In the data rows, the value 128 means zero.
Some points, each followed by its number:
[129 124 123 116 173 113 108 115 142 129 118 114 121 115 123 117 113 108 125 122 119 103 123 147 124 114 116 119 114 248 181 101] 0
[155  96  99 114 146 108 129 131 125 104 121 102 115 121 137  99 109 116 107 204  96 108 138 119 131 130 128 140 124 115 192 110] 1
[134 128 115 109 119 130  98 117 123  91 255 101 103 149  98 140 104 117 135 192  98 125 102 123 255  98 101 134 130 133 123 140] 2
[111 105 120 124 105 178 118 118 123 115 116 107 122 115 118 114 105 119 103 126 113 123 191 110 114 111 120 103 206 114 112 111] 3
[113 127 117  90 125 126 121 255 149 123 104 111 117 105 116 128 123 237  94 117 129 121 123 131 119 129 110 115 102 240 120 110] 4
[125 109 109 112 116 125  81 105 121 100 104 231 124 121 126 134  99  90 255 130 132 108 118  92 123 109 122 112 235 110 105 101] 5
[130 109 115 138 127  82 126 128 118 238 101 143 152 126 127 111 102 127 110  99 233 125 118 122 107 221 110 105  87 117  88 101] 6
[116  99 110 103 195 130 115 119 126 118 120  99 116 117 108 115 110 113 234 131 117 119 199 121 118 113 118 122 117  99 130 123] 7
[127 117 103 108 106 114 109 207 131 255 116 108 121 221 131 118 123 117 119 122 114 111 122 112 120 111 125 106 107 108 109 109] 8
[122 115 121 104 182 107  89 103 124 113 125 117 103 111 130 124 112 119 103 108 132 122 128 117 103 120 119 220 126 107 250 123] 9
[116 113 114 255 103 121 107 127 119 115 110 114 119 119 122 120 255 112 110 116 115 120 127 119 127 108 119 120 112 115 119 255] 10
[128 109 116 130 107 120 112 255 109 255 115 106 116 255 118 113 126 116 115 115 123 108 130 125 119 116 123 119 115 113 105 124] 11
[112 106 250 118  99 117 112 120 132 118 122 114 109 117 136 120 224 104  93 124 126 106 116 110 121 121 228 106 107 111 130 132] 12
[129 109 111 113 102 255 106 128 134 118 116 109 111 125 124 117 113 113 108 121 117 114 137 122 255 117 119 112 114 113 107 255] 13
[129 108 116 111 117 139 208 124 126 114 100 100 109 115 125 109 108 221 109 127 119 126 137 107 112 110 117 131 250 104 115 122] 14
[100 219  85 124 159  76  63 109 132 136  90 223 249 125  86  71  76 110  92 131 123 101 123 112 136 168 124  98 110  87  96 110] 15
[255 114 133 123  84 107 118 126 117 108 255 125 113 117 255 107 104 120  93 115 112 117 116 102 115 102 105 117 124 109  99 111] 16
[132 119 118 106 106 113 116 104 112 113 238 124 113 129 254 121 230  91 123 115 114 129 124 110 140  93 115 129 124 119 106 128] 17
[255 102 113 255 102 129 104 122 141 113 132 111 115 122 130 123 120 114 121 113 107 121 115 124 130 128 255 109 124 116 121 108] 18
Which five points above are nearest to each new point by angle, seen from the average point of the numbered points? Their numbers follow each, nearest first.
[119 242 122 121  94 122 116 104 126 114 103 124  94 108 119  99 126 255 111 112 105 126 143 106 137 120 123 110 245 119 140 122] >> 14 3 4 15 5
[139 187  83  83  66 118 110 117 126 136 129 105 156  79 117 141 141 109 120 120  78 199 125 122 100  88 103 109 152 145 101  93] >> 3 15 17 14 4
[115 108 115 107 114 119 195 131 138 119 117 111 124 136 129 126 101  93 116 107  98 119 120 126 112 125 120 114 127 118 200 203] >> 9 1 14 13 10
[113 103 111 103  84 127 105 104 124 118 224 105 108 116 132 131 255  85 102 119 255 132 129 118 125 128 100 129 110 111 112 124] >> 17 12 10 6 16
[143 113 142 159 129 103 255 166 135 117  85 255 122 102 156 104 102 108 127  93 134 111 148 139 142 161 119 255  82  98 116  51] >> 6 9 15 14 5
[117 111 104 130 115 134 118 118 125 255 120 133  98 109 130 119  98 131 135 132 103 105 142 124 129 246 127 255 110 125 105 126] >> 6 8 9 11 15
[116 217  94 136 125 148  92 151 112 204 110 112  99 110 139 111  99 233 116 141 115 127 121 132 114 139 114 124 103 105 136 121] >> 4 8 6 15 11
[118  96 123 116  93 125 255 117 134 136 117 102  90  91 154 142 123 232 122 135 128 118 105 218 138 119 106 107 118 122  90 117] >> 14 4 6 3 16
[125 108 122 119 118 135  96 109 126 120 249 119 116 132 126 109  97 117 118 255 104 125 253 124 124 121 127 118 117 113 109 122] >> 2 1 3 7 16
[110 134 118 119 101 108 152 124 140 125 124 115  92 101 103 104 209  78 110 105 214 221 130 124 117  96 132 107 163 122 119 118] >> 12 10 17 6 3
[120 106  97 176 126 145 130 114 115 128 102 112 107 152 114 147 209  90 138 141 122 255 116 138 108  72 213 118 145 108 151 124] >> 10 18 12 17 3
[106 185 123  85 121 112  86 143 140 104 141 138 128  83 157  89  88 125  82  90 102 204 131 102 142  84  74 113 123 112 145 124] >> 15 9 16 4 3
[108 239  86 123 104 107 135 130 120 113 140 120  93 108 132 111 131 123 118 117 131  96 102 181 102 129 140  89 132 115 211 114] >> 9 0 15 1 4
[125 118 118 116 112 121 115 134 121 107 125 106 108 121 115 122 118 104 107 112 130 117 121 126 119 108 127 186 181 255 124 122] >> 0 4 9 3 14
[119 113 112 104 105 112 109 122 126 120 111 117 116 116 125 240 112 112 107 119 120 117 126 223 117 111 121 110 115 116 117 236] >> 13 10 2 9 4
[104 246 158 105  76 103  81  69 137  97 120 255 154 118  73  89 129 107 255  91 146 137 124 100 138 143 102  82 192 120 155 132] >> 5 15 7 3 6
[121 104 103 115 226 118 111 110 130 122 103 101 255 106 111 127 120 100 108 133 122 113 116 127 109 125 116 125 250 132 115 126] >> 15 3 14 5 0
[113 108 123 126  84 104 255 129 128 104 129  91 124 104 113 136 100 166 114 101 114 122 151 116 109 134 113 112 112 116 187 131] >> 14 1 4 9 3
[153 106 131 112  97 144 108 222 135 117 198 117 110 130 113 106 118 108 102 111 104 124 122 110 130  98 111 107 137 185 106 129] >> 4 16 2 11 0
[111 132  74  92 217 115  94  81 106 139  84 197  63 107 122 100 108 131 255 139 141 129  91 136 110  87 115  90 146 128  90 132] >> 5 7 0 15 6
[102 124 120 120 112 135 128 113 121 239  99  96 255 131 111 116  99 255 124 121 113 133 142 134 129 121 126 139 124 116  89 118] >> 6 15 14 8 4
[100 110 103 114 195 144 107  92 132 122 108  99 119 104 130 121 112 108 118 120 129 117 138 108 119 116 122 105 116 228 255 114] >> 0 9 1 7 4
[116 126 121 105  97 128 109 198 101 171 122 125  94 122 128 114 118 115  89 111 116 117 128 121 119 110 152 115 124 227 117 109] >> 4 0 11 8 6
[250 107 112 241  88 121  97 110 131 115  95  97 101 107 126 127 113 118 114 255 100 106 133 115 104 112 129 102 120 118 138 125] >> 18 1 10 16 3
[ 99  99  92 104  86 165 134 139 106  85 146 133 255 122  61 144 139 235 120 120 104 127 154 128 154 255  83 126 106  69 113 114] >> 15 6 14 4 3
[255 128 123 255  94 104 105 131 141 108 145 123 129 107  84 118 122  98 156 143 127 255 135 141 124 158 112 118 128 166  99 110] >> 18 10 16 6 2
